x =
array([[ 57.3,   1.5,  29.2, -30.2],
       [ -8.6,  67.1,  -4.5, -15.9],
       [ -0.9, -30.8, -26.9, -26.7],
       [ 36.5,  31.3,  40.4, -25.9],
       [-44.2, -39.6,  21.2, -59.4],
       [-29.7,  44.3,  65.5,  41.8],
       [ 51.6, -53.8, -12.9, -12.8],
       [-27.9,   2.3,   1.8, -56.1],
       [ -2.4, -35.0,  25.4, -69.4]])
Rows and columns are counted from 1.
(1, 1) -> 57.3
(5, 3) -> 21.2
(9, 3) -> 25.4
(6, 3) -> 65.5
(9, 2) -> -35.0
(3, 2) -> -30.8
(1, 3) -> 29.2
(2, 3) -> -4.5
(2, 2) -> 67.1
(4, 2) -> 31.3
(8, 4) -> -56.1
(5, 4) -> -59.4
(5, 1) -> -44.2
(4, 1) -> 36.5
(7, 3) -> -12.9
(3, 3) -> -26.9
(8, 2) -> 2.3
(1, 4) -> -30.2
(2, 4) -> -15.9
(7, 1) -> 51.6
(9, 1) -> -2.4
(7, 2) -> -53.8
(6, 2) -> 44.3
(7, 4) -> -12.8
(5, 2) -> -39.6
(2, 1) -> -8.6
(6, 1) -> -29.7

M =
[[-18.8 -21.2  37.7  13.7 -48.7  41.6]
 [-27.7 -35.6  25.6  -5.6 -25.0   9.0]
 [-31.5 -39.8  22.4 -13.1 -13.5   0.8]
 [  0.4  -3.0  40.8  30.1 -52.2  47.8]
 [ 42.1  44.4  -0.8  32.3  -2.4  11.1]
 [ -6.5  -0.1 -24.5 -18.5  23.7 -15.8]
 [ 33.0  35.1 -11.0  18.6   3.6  -7.0]
 [ 13.0  -0.2 -10.3  -6.3  26.9 -49.9]
 [  3.2  -9.4  31.5  16.2 -19.6   0.3]
 [ 24.4  14.9  46.6  46.8 -60.2  26.3]]
Indices start at 1.
(1, 1) = -18.8
(7, 2) = 35.1
(4, 4) = 30.1
(3, 3) = 22.4
(3, 6) = 0.8
(10, 2) = 14.9
(9, 6) = 0.3
(10, 5) = -60.2
(6, 5) = 23.7
(6, 1) = -6.5
(8, 3) = -10.3
(1, 6) = 41.6
(6, 2) = -0.1
(2, 5) = -25.0
(10, 4) = 46.8
(2, 3) = 25.6
(4, 2) = -3.0
(1, 4) = 13.7
(3, 5) = -13.5
(2, 4) = -5.6
(1, 5) = -48.7
(7, 5) = 3.6
(5, 2) = 44.4
(4, 3) = 40.8
(9, 5) = -19.6
(9, 2) = -9.4
(6, 6) = -15.8
(5, 3) = -0.8
(8, 4) = -6.3
(7, 3) = -11.0
(3, 4) = -13.1
(8, 6) = -49.9
(5, 5) = -2.4
(9, 4) = 16.2

X =
[[26, 90, 4, 36, 29, 94, 87, 25, 83, 6, 31, 10, 70, 18, 23],
 [1, 50, 71, 68, 89, 89, 97, 25, 83, 61, 26, 18, 88, 72, 73],
 [18, 76, 30, 26, 71, 12, 79, 28, 27, 14, 94, 91, 37, 7, 66],
 [6, 33, 7, 22, 46, 55, 59, 89, 85, 52, 59, 79, 94, 90, 20],
 [52, 36, 2, 83, 28, 77, 87, 54, 71, 46, 92, 42, 29, 74, 37],
 [31, 44, 21, 94, 22, 28, 93, 35, 21, 52, 34, 41, 16, 85, 45]]
Indices start at 1.
(1, 1) -> 26
(5, 2) -> 36
(3, 11) -> 94
(2, 10) -> 61
(5, 6) -> 77
(1, 14) -> 18
(5, 8) -> 54
(3, 10) -> 14
(5, 4) -> 83
(4, 1) -> 6
(3, 13) -> 37
(5, 3) -> 2
(1, 2) -> 90
(2, 15) -> 73
(3, 9) -> 27
(5, 5) -> 28
(5, 7) -> 87
(5, 12) -> 42
(2, 9) -> 83
(1, 15) -> 23
(6, 11) -> 34
(6, 5) -> 22
(1, 7) -> 87
(4, 7) -> 59
(6, 4) -> 94
(6, 7) -> 93
(4, 11) -> 59
(5, 11) -> 92
(6, 14) -> 85
(4, 5) -> 46
(1, 3) -> 4
(6, 8) -> 35
(3, 14) -> 7
